(in the rows, 128 means zero)
One turn moves every row onto another: examples first, then more rows asked:
sevuz: [ 97 153 125 118 100 167 104 120 108 126 122 100 100 135 126 119 151 136
 100 100  94 125 103 132 119 152 101 139 149 108 128 131  96]
sur: [ 94 140 120 144 108 120 132  97 108 154 128 120 121  96 132 129 138 129
 136 113 126 128 118 135 149 161 147 142 148 120 162  99 100]
sem: [115 144 121 124  94 116 136 153  88 121 128 137 160 110 117 116 151 115
 131 133 121 160 142 143 166 154 158  96 141 126 157 115  97]
Dad: [102 137 130 132 109 122 125  99 105 167 132 130 127 110 127 123 127 130
 133 124 126 142 119 120 141 165 147 142 159 114 155  99  98]
Gabez: [ 92 155 112 130  92 159 109 121 116 125 128 103  96 121 122 125 138 138
  96 101  91 130  98 154 127 150 106 142 141  91 136 137 109]
vifu: [ 90 142 122 132  93 155 112 112 113 124 122 101 102 125 123 117 148 139
 108 101  97 131 105 134 122 154 106 150 136  82 123 143 109]
sebav: [121 140 124 120  90 117 141 150  92 111 124 141 158  99 122 117 140 111
 136 124  99 160 148 142 154 150 148  93 137 140 158 121 103]
Kuni: [100 141 109 123  74 153 105 179 115 105 129 125 121 117 106 103 144 114
 108 112  90 155 106 130 120 147 125  85 142 121 140 160 115]
dib: [102 124 144 131 119 109 114 130 126 122  99 119 140 103 126 125 135 123
 111 119 109 136  90 122 130 150 105  86 153 118 164 121  98]
fid: [ 88 133 132 138 107 124 136  96 108 161 131 121 130 102 130 119 136 130
 138 113 116 140 141 128 141 167 149 149 153 122 157 112 104]
Sok: [104 139 105 122  87 140 103 170 115  81 123 137 109 106 110 104 142 113
 117 108  93 154 104 136 121 148 118  89 123 109 132 150 117]
bepu: [125 139 121 124  80 119 142 143  97 120 126 137 166  88 122 113 152 110
 138 128 114 167 132 140 157 149 158 109 134 128 154 116 100]
fabo: [ 90 142 127 136  72 152 120 150  87 107 122 159 147 128 124 111 155 125
 130 121 124 150 109 136  99 163 154  96 121 125 144 153 127]
zoni: [ 87 161 110 119  86 162 134 138  80 116 110 130 111 115 116 106 145  92
 124 105 102 147 144 137 122 162 172 144 125 114 124 135 114]
beme: [133 136 124 122  91 110 140 144 103 122 125 125 161 104 114 111 149 109
 132 131 109 164 143 140 161 156 147  96 139 134 159 124 106]
Dil: [ 86 157 100 115  86 169 117 148  78 133 112 132 116 124 124  94 157 107
 132 103 118 144 138 133 116 159 164 144 137 128 127 133 116]
tomo: [110 135 141 137 123 118 120 120 119 115  93 127 151 108 136 127 134 143
 120 120 114 147 102 136 133 144 101  97 150 112 171 120  95]
zuf: [ 93 170 107 106  94 162 121 140  79 123 123 127 116 129 120 105 143 102
 118 107 114 139 132 147 115 160 173 145 139 105 122 126 118]
nokug: [ 96 159 108 113  88 167 117 142  72 113 110 123 122 121 115 103 153  94
 115 110 104 140 133 137 122 166 167 151 132 116 127 140 121]
pazur: [108 127 161 131  76 120 117 138  92 112 125 130 168 114 116 131 151 128
 101 127 109 148 105 141 114 168 124  88 137 116 151 155 109]
libik: [115 163 122 112  90 151 144 111  95 125 109 124  91 148 124 106 155 143
 114 119 127 134 135 148 129 161 135 139 128 136 135 119 116]
zegur: [106 127 133 135 117 110 119 131 122 117 101 124 148  98 129 129 128 132
 107 128 108 158  90 145 136 139 105 103 147 112 172 123  95]
Romav: [107 137 152 112 117 113 124 103 109 131 105 116  94 117 116 113 139 133
  93 120 131 130 117 139 122 173 124 131 145 139 156 120 109]
Zep: [ 94 165 104 117  82 173 124 134  82 115 118 129 118 109 126 105 153 104
 124  99 112 135 124 143 129 157 172 155 131 116 128 130 118]
marim: [100 140 127 129 103 118 129 101 109 169 125 118 123 107 128 117 154 129
 143 114 126 130 134 127 142 169 135 134 150 120 143  92 100]
fazi: [116 136 123 122  83 117 142 156  90 132 103 133 172 108 122 114 152 107
 137 128 114 155 139 137 148 151 150  91 138 126 149 124 108]
zole: [117 118 140 144 116 122 115 131 121 114  98 137 148 106 125 119 137 138
 110 121 117 145  90 134 146 146 109  99 157 114 169 126  87]
mavuf: [ 93 133 126 143 106 116 124 102 101 158 130 126 135  97 124 122 137 127
 142 118 124 130 130 125 133 175 149 139 155 122 162 101 106]
Kup: [111 150 120 131  74 134 148 124 104 136 128 153 129 131 129 105 157 141
 151 126 134 141 137 144 129 167 153 102 125 134 144 117 129]
Keri: [ 95 158 116 134  82 167 105 119 109 127 130 109 101 127 117 120 146 145
 111 102  92 129 109 138 119 160 103 139 141  86 126 136 108]
Loz: [113 147 121 128  87 164 108 118 118 128 123 112 103 127 116 113 138 138
 100  97  96 130  94 141 115 155 110 140 153  83 124 138 104]
Gug: [102 150 108 122  94 154 101 167 125  93 117 132 101 112 107  93 143 113
 112 108 101 162 103 136 119 151 126  92 130 114 140 156 121]
zufo: [103 130 151 123  84 124 102 130 109 119 141 109 103 114  96 120 144 131
  79 118 108 144 103 133 111 175 113 113 141 124 146 156 105]
kip: [102 147 106 118  80 151 104 173 119  96 126 136 120  96 110  96 141 110
 109 113  96 169  99 147 117 144 131 104 131 110 138 153 118]
dobo: [103 144 105 128  86 150 103 177 118  89 125 136 116 110 104  92 151 114
 108 102 107 147 106 151 122 151 137  90 140 106 137 152 113]
Rivun: [106 117 137 134 123 114 111 124 120 109 109 127 148 104 138 122 133 145
 120 116 108 142  97 132 137 143  96 107 149 117 167 129 103]

dib -> sevuz
nokug -> beme
Where do these go?
sem -> dobo
fid -> zoni
sur -> Zep
zufo -> Romav

